In the data rows, 128 means zero.
Some points, one per row:
[149 132 168 162 113 163 113 159 109 127 130 161 103 178 163 144]
[117  93 139 114 125 139 134 134 121 130 150 120 118 157 151 124]
[146 120 137 156  64 127 139 110  89 120  87 113  65 138 125 139]
[116 115 121 121 130 128 124 144 121 124 145 117 116 121 132 139]
[150 107 147 139 144 141 122 148 138 108 102 114 122  93 145 132]
[145 111  70 130 145 116 112 157 122 149 127 108 147 104 126 135]
[100 104 139 167 134 128 142 111 113 148 128 128  61  72 175 116]
[109 194 105 135 145 111 130 149 119 142 103 138 198 111 108 146]
[153 188 114 184 102  84 118  89 159 179  83 163 169 146  86 102]
[120 108 152 154 129 141 122 113 135 150 149 134 109 169 143 118]
[106 221  91 134 139 103 104 147 108 101  88 129 195  94  68 131]
[ 96  38 159 160 120 142 141 139 124 113 177 118  86 106 147 134]
[113 133 113 145 181 159 135 163 110 123 138 101 155  91  75 160]
[116 150 111 114 160 115 132 142 126 113 133 125 155 102 113 130]
[132 154 125 136 130 148 112 102 141 135 142 120 117 123 129 138]
[134  99 159 136 101 151 138 102 132 123 129 146  79 140 149 111]
[124  35 185 133 133 164 142 145 148 124 166 133  55 182 155 115]
[191 161 185 255  11 154 134   0  89 168   8 161  30 179  72 120]
[105 135 104 134 147 128 144 168 130 127 146 110 170  87 122 126]
[129 224  65  48 116 149 177 147 200 155 136 119 190  83  52 172]
[ 91 144  94  77 143 105 126 171 118 114 125 112 169  96 165 144]
[131 126 132 120 146 129 151 173 121 120 132 130 131  98 142  95]
[109  58  98 107 191 101 117 201  89 123 200 125 176 115  89 151]
[169  73 152 127  94 158 170 133 126 147 144  99   7 193 186  96]
[120 154 115 132 138 119 118 139 128 132 135 115 145 127 112 143]
[130 122 126 159  96  80  75  91 138 110 103 119 123 161  98 129]
[132 210  63 177 131 144 105 135 140 141  98 118 194  81  69 140]
[133 181 106 130 129 113 135 127 119 130  92 132 153 124 113 142]
[146 153 125 141 123 128 133 115 141 129 105 140 118 137 121 125]
[148 109 151 119 131 136 136 115 113 129 127 122  87 137 153 117]
[120  81 134 110 147 127 126 149 143 115 159 128 129 133 141 112]
[128 127 117 119 124 107 126 130 125 123 125 132 159 136  98 129]
[108 132 151 101 156 155 132 113 126 123 148 131 131 141 147 130]
[ 95  87 141 100 159 148 116 172 131 116 178 136 124 121 131 129]
[136 143 131 131 112 135 131 126 112 111  94 127 129 132 118 136]
[108 184 100 130 121  81 111 119 112 146 115 125 176 132  98 142]
[104 149 111  75 203 129 100 128 148 166 136 133 168  78 173 147]
[136 146 133 152 124 114 143 122 123 135 112 130 146 157 122 136]
[118 136 135 128 149 124 120 112 128 123 139 126 127 120 130 114]
[201 135 170 225  73 125 110  49  95 126  96 160  34 155 108 113]
[135 139 151 178  89 140 126 101 126 117  79 157 128 117  97 138]
[120 158  68  73 164 142 114 151 145 135 170  86 152  95 145 160]
[129 129 127 140 132 116 121 125 122 130 132 111 110 141 128 116]
[118 127 136 156 127 126 119 124 119 149 122 134 126 131 144 124]
[131 144 115 130 130 123 125 127 124 138 122 123 142 109 116 140]
[149 255  90 232  91  93  71  73 124 160  43 134 200 121  39 149]
[ 97 133  77 129 144 120 138 151 135 153 121 145 122  80  95 156]
[132 114 124 146  94 141 131 140  96 132 119 165 118 130 132 122]
[138 212 132 181  81  99  70  74 131 125  74 112 167  93  91 176]
[124 138 161 135 140 145 119 138 157 131 125 137 136  94 117 137]
[132  84 155 125 117 168 127 128 130 125 134 119  71 133 147 117]
[142  20 217  80 125 175 133  94 140  87 177 170  43 184 168 113]
[101 189  87 135 226  77 137 187 141 171 180 104 216  51 136 132]
[140 232  77 170 159  66 122 119 134 164 128 117 223 115  82 141]
[ 83  97 109  47 166 141 151 199  80 101 128 107 161  92 165 149]
[134 201  81 167 116 120 154 116 131 179  80 143 181  98 111 160]
[120 255  42 140 145 111 117 109 174 132 134  96 165  98  69 165]
[126  84 130 117 159 129 120 153 132 127 141 127 104 148 141 122]
[137 134 152 127  97 121 113 103 147 138 134 137 133 126 140 126]
[147 107 120  94 140 104  73 138 156 157  91 114 172 122 120 153]
[169 110 162 169  86 131 144  97 105 135 100 154  60 170 124 116]
[138  72 134  67 160 156 123 127 139 121 191  71  70 107 165  95]
[123 255  27 149 101  77 149  85 144 135  69  84 219  96  19 147]
[132 161 132 172 129 104 113 120 141 144 129 145 106 141 119 122]
[135 137 147 175 105 138 130  96 124 135  95 153  96 145 135 146]
[108  66 162 107 105 162 129 139 154 121 164 132  91 184 152 112]
[138 131 127 147 109 130 156 124 120 131 111 123  86 134 145 135]
[134 142 144 134  87 156 108 100 102 121 101 152 140 119 123 122]
[142 210 107 145 146 121 156 129 133 140 117 119 197  95  80 119]
[ 51 107 145 119  72 240 129 161 135 184 115 166 117 224 186 145]
[ 70  99 112  59 147 122 128 177 127 132 133 110 186 121 183 121]
[142 126 132 129  97 149 135 108 128 113 116 106 102 131 125 136]
[231   0 205 174   0 128 185   3  50 103 124 175   0 225 181  67]
[111 108 138 112 147 149 112 161 139 122 149 123 127 104 162 138]
[132 180 135 165 125 128 116 126 121 140  98 133 143 121 122 146]
[120 112 128  80 135 125 141 143  94 108 111 129 100 127 137 130]
10 more points follow, each with its number after it:
[121 124 140 127 123 148 115 159 126 111 113 118 123 105 114 159] 0
[116  97 159 117 142 149 134 128 118 118 145 118 125 124 134 119] 1
[129 101 146 146 109 135 133 128 118 129 129 142  91 151 142 125] 2
[125 129 134 143 133 146 138 115 103 147 109 162  69 146 165 116] 3
[124 138 122 135 144 128 128 117 122 131 126 119 120 113 136 105] 4
[160  92 134  66  82  86 141 135 104  39  66 141 151  93  66  65] 5
[130 128 129 136 118 148 123 145 128 125 102 119 132  97 113 143] 6
[155 154 127 136 114 119 127 118 124 119 112 137 130 139 116 127] 7
[110  81 133  81 110 135 121 115 144 127 145 121  88 164 157 100] 8
[131  60 147  94 169 128 140 113 148 105 181 115  78 145 189 115] 9
Which of these numbered points is nearest to each point below by angle, seen from the average point of the first points? Its number follows each.
[135  92 122 145 169 130 114  98 143 122 187 138 127 136 169 110] > 9
[111 115 168 136 138 162 135 125 135 124 146 126 123 116 129 150] > 1
[122 168 104 123 160 109 124 128 158 130 139 107 161 101 113 124] > 4
[114 173 112 101 142 119 127 137 117 138 134 119 142 125 125 126] > 4
[122 145 123 132 124 129 133 134 132 137 102 136 134 100 112 137] > 6
[132 158  96  79 180 120 141 170 132 125 144  68 129  75 153 122] > 4
[123 137 110 124 153 117 125 143 144 141 135 117 152 109 117 122] > 4
[138  81 181 152 117 142 142 151 123 138 137 139  94 173 162 113] > 2
[120  84 167 109 140 151 129 144 116 110 155 113 109 116 154 116] > 1
[132 103 177 122 131 145 137 117 157 122 125 130 173 116 123 133] > 1
[118 124 141 132 146 149 123 155 126 119 125 115 125 111 134 144] > 0
[115  50 130  71 191 122 139 135 152  94 214 125 102 133 167 105] > 9
[143 136 119 126 128 125 131 132 114 145 114 119 124  91  92 132] > 6
[160 200  62  83 114 131 102 165  65 118  83 103 160  73  63 171] > 6
[126 129 134 126 132 129 120 127 107 122 109 143 151 128 108 117] > 5
[134 148 123 139 122 116 132 107 133 130 115 147 125 130 108 127] > 7
[137 105 126 102 152 138 137 146 125 112 151 133  96 140 147 122] > 9
[ 99   0 177 241  74 143  92 126 142 118 190 159   6 217 190  98] > 2
[136   0 195 166  80 170 137 138  97 148 150 141   0 221 193 126] > 2
[180 181 184 234  61 137 142  70  60 208  19 192  55  80 172 110] > 3
[125 130 126 113 131 128 114 146 136 112 130 106 111 105 139 139] > 0
[143 165  82 181 187 109 166 125  76 161  94 150 130  57  75 181] > 6
[121 128 122 124 171 134 125 137 136 139 158 118 112 130 147 128] > 9
[138 137 104 107  98 121 143 102 130 124 120 107 126  93 109 114] > 5
[143 124 117 131 139 106 142 132 128 113 129 125 143 122 121 118] > 5
[126 147 125 118 142 122 126 138 125 119 121 129 147 120 118 126] > 5
[126 138 121 132 113 143 131 114 124 140 116 121 114 132 144 131] > 3
[113 133 106 104 158 104 120 149 135 111 135 134 169 117 115 129] > 5
[109 101 133 121 162 152 142  94 130 132 149 124  83 143 159 130] > 9
[106 130 115 128 144 136 113 139 115 133 114 146 127 124 158 135] > 3
[150 138 211 157 141 165 111  45 120 123  65 145 115  87 207 166] > 3
[ 95 107 133 162 117 122 133 126 104 138  94 135 137 116  90 140] > 6
[127 129 136 150 126 142 134  98 112 137  97 161 133 150 133 151] > 3
[124 122 132 131 130 136 132 132 132 130 133 131 133 126 131 125] > 1
[187 176 177 199  28 147  97   0  79 161  11 180  50 133 192 157] > 3
[114  89 134 112 119 142 125 131 128 131 133 123 100 143 158 109] > 8
[132 103 128 117 108 124 124 109 130 121 154 121 115 143 130 107] > 8
[ 76 134 116  84 194 138 117 206 153 126 146 115 188  92 123 132] > 0
[188 220 118 145  99 105 128 128 149 154  76 146 159  96  97 123] > 7
[104  96 126 100 129 142 153 149  88 119 132 132 152 130 144 147] > 1
[124 108 123 122 154 129 132 138 148 125 146 126 110 123 126 113] > 9
[159 129 100 114  98 143 127 144 105 103  93 102 139 124 151 107] > 5
[ 88  69 137  78 166 143 143 197  98 112 149 133 150 105 169 147] > 1
[128 174 121 148 164 120 117 124 130 132 108 134 153  73 121 153] > 6
[122  71 122 123 153 142 107 151 211 135 210  73  78 136 157  93] > 9
[157  88 148 155 104 132 139 131 130 131 120 125 101 146 124 114] > 2
[ 38 161 100 120 118 151  62 180  91 117  89  37 219 133 112 254] > 0
[ 65  29 169  56 209 162 154 162 111  91 171 134 110 118 178  90] > 1
[117 165 142 104 132 119 136 153 119 116  78 135 157 101 116 116] > 5
[141 156 154 172 106 140 119  66 125 137  94 163 110 152 153 145] > 3
[135 143 123 151 108 118 129 123 113 144 103 127 107 149 126 136] > 3
[147  99 138 125 112 117 115 110 105 109 136 134 123 124 120 117] > 5
[178 178 140 196 115 151 125 113 163 167  96 120  62 126 130 133] > 3
[112 150 134 108 134 137 149 131 123 131 109 129 146 104 151 124] > 4
[128 135 137 131 140 142 131 166 141 144 134 140 140 129 107 130] > 0
[110 144 110 102 144 127 140 148 126 124 138 116 152 100 130 120] > 4
[124 145 121 143 134 120 130 140 123 129 103 146 141 113 116 135] > 6
[129 142 106  95 155 112 150 114 111 111 129 140 168 122 120 161] > 5
[138 155 108 126  97 134 140 159  84 116  59 122 165 116 129 146] > 6
[119 141 113 120 148 134 135 113 140 135 141 125 121 126 136 147] > 9
[ 99  66  59  26 118 168 160 183  66  99 132 113 103 176 161 117] > 8
[140 103 144 136  98 144 130 125 127 130 116 142 102 135 138 126] > 2
[148 145 134 157  87 110 122  86 118 108  96 145 114 151 123 126] > 7
[115  63 169  71 126 143 120 137 160 123 183 149 101 181 188  91] > 8
[152 102 126  68 138 109 115 107 139 129 164 129  79 134 119  94] > 8
[134 109 157 133  90 159 133 137 105 108  88 142 119 123 126 175] > 0
[130 127 109 129 125 115 127 146 120 130 135 124 145 122 121 131] > 5
[147 189 112 173 100  97  98  86 143 151  83 134 153 123  67 133] > 7
[106  44 161  91 147 145 131 132 135  98 172 144  79 132 176 116] > 9
[111 204 102 113 137 119 132 120 117 151 124 135 183 103 128 108] > 4
[126  91 140  82 140 163 143 151 118 103 147 122 118 126 142 129] > 1
[119 147  96 114 133 119 132 120 126 125 120 104 140 117 132 141] > 4
[149 150 155 208  92 145 122  49 175 163 101 124  81 127 134 118] > 3
[154   0 206  64 115 175 142  96 133  89 178 165  27 208 174  64] > 8
[119  78 135 120 149 154 124 150 133 126 156  97 124 121 125 132] > 1
[ 63  87 142  38 195 166 126 183 135 105 173 112 161 124 145 136] > 1
[132 101 161  77  86 209 129 141  95  71  58 139  85 119 138 142] > 0
[134 128 135 114 122 106 127 106 120 124 106 157 132 135 131 118] > 5
[115 152 113 145 144 103 113 136 128 152 134 127 170  96  91 136] > 6
[114 172 128 107 132 112 115 122 143 103  95 119 163 104 116 137] > 5
[133 153 123 151 116 124 134 108 133 120 107 135 130 125 115 126] > 7
[158 137 125 161 103 141 162 119  81 136  88 164 100 131 114 180] > 3
[218 254 154 200  33  64 121  27 123 170  61 174 145 135  68 143] > 7
[122 108 131 108 148 140 140 145 128 109 131 128 125 102 133 121] > 1
[139 144 145 189 107 121 119  99 113 156 114 164 109 179 122 115] > 3
[134 154  94 149 130 138 107 113 132 133 109 122 183 112 120 155] > 6
[140 145 133 165  85 121 115 114 126 139  85 150 140 144 114 132] > 7
[137  90 147 141 102 140 126 118 118 132 131 140  85 147 137 134] > 2
[ 82 181 107  81 154 160 134 137 141  98 129  97 177  99 151 145] > 0
[125 145 131 119 117 126 131 143 116 125 110 120 134 122 120 140] > 0
[107 149  95  98 151 107  96 154 111 141 125 102 175  98 125 149] > 0
[175 185 135 152 103 118 111  64 150 119  67 126 154 114 107 122] > 7
[109  93 146 122 141 132 118 109 114 123 166 129 112 156 158 135] > 9
